In the rows, 128 means zero.
The rows of A fall into 3 groups, which share some directions, and each row is roughly a mix of its group's hidden directions.
A:
[[125  76 107 141 111 115 180 131 156 144 139 116 135 119]
 [110 156 103 120 122  93 138  80  99 127 117 123 133  91]
 [138 128 158 147 157 165 122 158 166 108 133 152 105 150]
 [138 169 122  86 142 103 126 155 115  90 119 151 134 151]
 [119 145 102 143 102 143 117  70  94 144 140 137 136 104]
 [152 125  95 125 179  94 129 109 153 145 100 128 140 112]
 [160 137 126  98 110  97 104 161 116 172 113 129 129 153]
 [153 109 154 115 134 150 136 183 155 122 147 138 125 163]
 [133 123  96 111 146 102 141  75 112 128 134 126 132  79]
 [126 145  98 110 101  75 132 112 106 103 131 103 153 110]
 [146 159 173 120  87 106 105 137 127 110 140 139  98 146]
 [108 111 105 169 101 133 147  94  89 158 139 114 133 134]
 [175 145 140 119 152 104 113 142 165 137 146 166 117 111]
 [ 92 135 143 116 156 149 113 126  92 137  74 141 142 115]
 [ 75 114 123 118 127 103 170 110 139 133 118  97 127 100]
 [165 123 111  96 158 165 122 158 126 123 166 136 143 143]
 [162 150 136 109 172 166 121 137 115 151  93 122 121 147]
 [171 166  99 116 143 123 143 118 139 117 153 165 118 100]
 [ 78 149  98 125 119 123 122 129 115 122 105  98 161 164]
 [143 107 141 187 123 137 102 138 125 134 159 164 118 146]
 [100  85 131 146  98 136 149 122 152 128 182 133 130 128]
 [137 107 134 156 149 147 139 123 108 100 179 165 144 144]
 [124 150 144 130 137 133 114 161 106  77 124 164 122 166]
 [103 107 142 127  87 123 160 146 135 101 180 122 132 119]
 [ 97 143 143 138  93 129 160  92  78 126 131 133 128 110]
 [113 149 131 137 121  94 132 148 126 138  58 111 114 138]
 [161 136 159 105 147 129 118 178 153 127  97 135 102 123]
 [119  94 155 129  81 169 153 120 123 125 157 118 111 115]
 [107 115 140 179 102 164 126 110 117 124 137 148  93 151]
 [162 121  85 138 138 156 134 109 114 123 177 142 144 108]
 [143 155 122 143 135 123 111 154 122 164  91 148 139 178]
 [162 113 128 105 178 148 145 146 126 124 145 175 134 135]
 [120 105 153 154 123 156 172 131 120 145 131  76 136 143]
 [153 147 130  85 152 113 107 123  94  81 134 146 120 117]
 [ 82 126 129 153 104 139 100  92 139 165 110 104 132 118]
 [136 153  85 119 113 169 108 105 138 173 143 118 125 131]
 [115 135 140 146  95 132 135  91 106 100 120 137  83  93]
 [150 162 116 105  89  73 133 135 130 126 124 101 113 121]
 [107 147 152 136  95  82 126  93 124 139  93 130 106 114]
 [120 157 123 145 165 155 109 132 104 154  84 137 118 159]
 [167 148 155 125 102 132 103 149 107 118 132 179 130 147]
 [123 186 118 122 120 110 112 106  84 117 103 152 132 119]
 [113  95 130 154 115 164 137  95 149 133 171 125 139  99]
 [157 115 158 105 135 133 114 160 179 108 163 125 132 132]
 [133 160 138 134 181 123 123 155 145 154 117 153 155 156]
 [113 106  92 143 133 118 139  99  91 103 171 122 152 118]
 [107 102 126 132  76 135 158 130 135 131 177 107 143 131]
 [129  93 136 130 101 147 153  86 132 126 180 108 128 120]
 [121 147 129 130  92 127 119  95  80 144 154 163 141 149]
 [133 150 133 146 107  90 127 143 115 120  60 128 127 134]
 [101 155 119 123 138 118  93 144 171 100  88 119 123 112]
 [161 140 118  80 104  90 144 130 148 162 128 123 123 107]
 [104 127 118 125  85 115 109 134 138 110  94  78 111 107]
 [128 103  94 143 163 167 141 152 157 121 154 103 143 132]
 [133 100 109 160 129 125 113 140 181 161 100 116 133 150]
 [105 150 158 141 120 115 117 159 154 131  73 122 111 152]
 [116 124 169 124 132 170 131 157 107  95 141 153 100 145]
 [136 105 105  88 128 135 118 163 148 166  97 101 135 145]
 [149 183  99 124 134  99 142 109 125 114 125 161 113 102]
 [111 142 114 155  95 103 128  97 140 156  91 100 128  99]
 [115 108 119 159 111 140 147  75 133 118 178 127 127 114]
 [174 130 107  78 145  98 117 119 124 106 151 129 148 123]
 [ 99 116 106 110 127 134 144 108 147 154 123  72 163 125]
 [167 124 122 105 169 114  98 161 164 109 113 129 122 130]
 [125 103 122 131 114 181 123 105 150 172 138 101 138 107]
 [137 110  93 123 127 108 127  97 110 132 125 138 124  61]
 [ 93 155 113 142 106  97 127 110 124 150  79 109 106 135]
 [110 140 142  67  91 120 157 153 134 143 142 141 138 127]
 [136  82 137 155 139 165 159 119 155 140 144 104 118 104]
 [126 155 137 115  80  92 109 131 141 164  93 116 123 138]
 [170 133 126  96 173 140 102 151 158 133 127 127 111 105]
 [112 138 102 153 133 161 116 139 122 175 103 111 131 170]
 [159 132 154 140 137 148 140 160 150 115 129 174  90 147]
 [167 140 145 108 159  97 113 123 120 102 105 172 122 121]
 [144 136 148 115 147 152 132 163 131 163 105 151 114 177]
 [156 124 127 110 153 191 129 138 122 122 164 156 136 125]
 [ 94 155 135 154 121 112 114 106 109 115  90 132 106  84]
 [149 106  87 105 134  99 105 130 124 172 136 127 164 114]
 [128 122 180 156  91 137 128 115 102 101 159 129 108 135]
 [137 113  90 105 128 114 140 115 122 123 181 112 166 103]
 [135 130  97 152 130 108 121  98  89 148 150 178 135 119]
 [140 137 142 122 127 142 104 185 134 128 113 137 122 183]
 [129 128 116 132 132 130  91 185 146 129 107 135 131 176]
 [132 100 110 126 144  99 143  96 154 118 120 116 121  69]
 [116 140 138 131  87 146 145 105  68 142 144 149 131 145]
 [103 123 120 166 128 143  98 158 121 149 109 130 142 180]
 [124 135 136 148 103 117 169  84 106 131 172 105 138 132]
 [142  99 160 127 172 153 172 142 164 132 132 130 125 133]
 [118 141 100  90 139 112 134 143 138 158  86  89 150 125]
 [141 134 139  90 166 109 154 175 131  93 131 145 127 135]
 [169 135 146 118 157 148 108 127 117 152 117 178 116 154]
 [155 146  85 129 121 117 130  80 120 136 163 138 128  95]
 [ 97 160 140 134 120 133  89 142  99 110 112 140 132 177]
 [162 120 127  89 153 125 136 156 153  85 126 138 113  97]
 [124 129 153 150 111 147 117 180 150 135 119 135 128 180]
 [137 115 125 101 103 134 167 100  85 127 171 134 143 133]
 [109 117 114 146 130 128 172 111 167 110 170 135 125  94]
 [139  99 154 145 142 166 130 165 143  84 129 139 101 134]
 [180 110 152 125 135 159 103 144 130 133 150 157 110 157]
 [140 137 158 125 141 130  94 161 179 120 134 139 105  97]
 [145 105 123 130 135 117 110 131 126 194 148 122 170 140]
 [127 122  95 128 168  93 131 100 151 129 114 119 129  79]
 [114 108 141 129 117 140 125  84 125 100 126 111 102  71]
 [165  87 109 120 151 128 151 118 168 162 124 121 128 106]
 [117 124 123 138  87 132  98 168 144 143 132 108 156 170]
 [119 118 110 133 119 115 113 106  97 184 144 126 171 145]
 [140 128 115 146  88 101 149  84 104 147 163 121 118 110]
 [117 106 118 150 137 118 120  80 102 126 108 180 108 117]
 [101 136 142 166  98 129 122  93 139 154  86 117 109 111]
 [139 112  98 102 149 120 133 143 177 106 122 100 134  89]
 [ 83 162 148 147 136 138 141 124  98  89  94 121 128 133]
 [ 93 116 137 176  96 162 127 113 131 161 112 119 122 149]
 [147 102 149 124 146 165 136 170 158  90 124 131 103 136]
 [139 132 104 135 191 124 141 143 145 166 101 145 128 135]
 [117  85 147 137 100 104 138 129 120 101 179 137 153 129]
 [125 171  93 100 132 113 125 102  79 125 118 132 145 109]
 [ 90 111 121 151  93 100 143  99 137 155 107  95 118 116]
 [123 165  99 127 123  99  85 104 131 132 108  93 142 104]
 [122 151 134  68 122  77 120 121 131 145 116 105 132 124]
 [121 148  95 127  93 120 127 129 104 172  83 105 133 132]
 [133 113 118 129 132  94 108 102 168 108 113 102 127  78]
 [156 180 138 107 144 147 110 118  99 165 110 138 123 115]
 [133  82 145 136 123 155 183 124 151 154 149 130 123 119]
 [174 116 108 115 145 154 125 147 121 115 181 152 138 142]
 [113 133 110 143 128 104 121  74 130 137 109 118 125  73]
 [119 167  92 114  98  84  98 123 127 149 114 132 131 148]
 [107 152 142 116 109 118 117 131  76 124 130 130 155 179]
 [ 96 127 148 137 108 150 109 132 140 161 120  98 144 180]
 [110 159 128 155  92 118 106  78 109 144 108 141 110 123]
 [144 101 134 162 143 152 147 120 104 117 174 167 129 143]
 [141 105 132 133 119 121 151 104 181 155 150 126  86 114]
 [107 110 160 143 151 165 128 159 158 116 155 143 117 158]
 [143 127 122 143 151 108  81 152 175 139 121 159 129 149]
 [130 141 103 126 137 131 113 111 187 162 128  87 118 119]
 [160 173  86 141 125 123 120  97 147 132 150 150 113 110]
 [101 110 140 163 139 146 123 106 148 134  96 126  93  85]
 [150 121 103 117 138 138 124 162  97 153 101 120 105 177]
 [117  88 140 129 152 116 187 129 137  99 140 143 119 105]
 [132 142 148 103 150 125  91 178 151 104 117 139 144 154]
 [134 160  99 141 108 150 101  78 123 162 124 122 130 106]
 [ 86 105 140 117 103 122 127 145 144 146 113  80 163 127]]

Here is one row of each group, with its name. Which group are the others in?
[131 126  99 141 143 113  81 159 161 129 116 125 139 173]  <65>
[120 144 148 166 103 169  90 107 155 126 148 144 143 121]  <104>
[126 133 173 108 107 147  93 105 131 128 122 164  90 115]  <17>

[ 92 167 142 150 107  92 115 119 118 116  86 136 114 141]  <104>
[ 96 118  94 125 115 149 127  92  82 142 129 156 135 152]  <17>
[106 152 138 149 158 149 128  94 105 117 101 152  85 130]  <104>
[120 152 128 116 104 168 114 148  97 143 165 122 136 169]  <65>
[132 151 102 129 142 168 105 159 138 154  90  99 142 143]  <104>
[124 116  80  75 145 119 132 107 124 142 124 125 160 104]  <17>
[ 95 126 112 147 144  98 146 104 165 127 114  87 125  97]  <104>
[101 113 128 143 102 131 175  83 100 144 143 131 130 103]  <65>
[128 160  93 173 138 125 138  99 103 113 100 140 124  97]  <104>
[153 101 149 138 159 147 109 164 167 134 154 140 146 149]  <17>
[112 117 106 169 154 174 134 122  89 106 134 142 123 143]  <104>
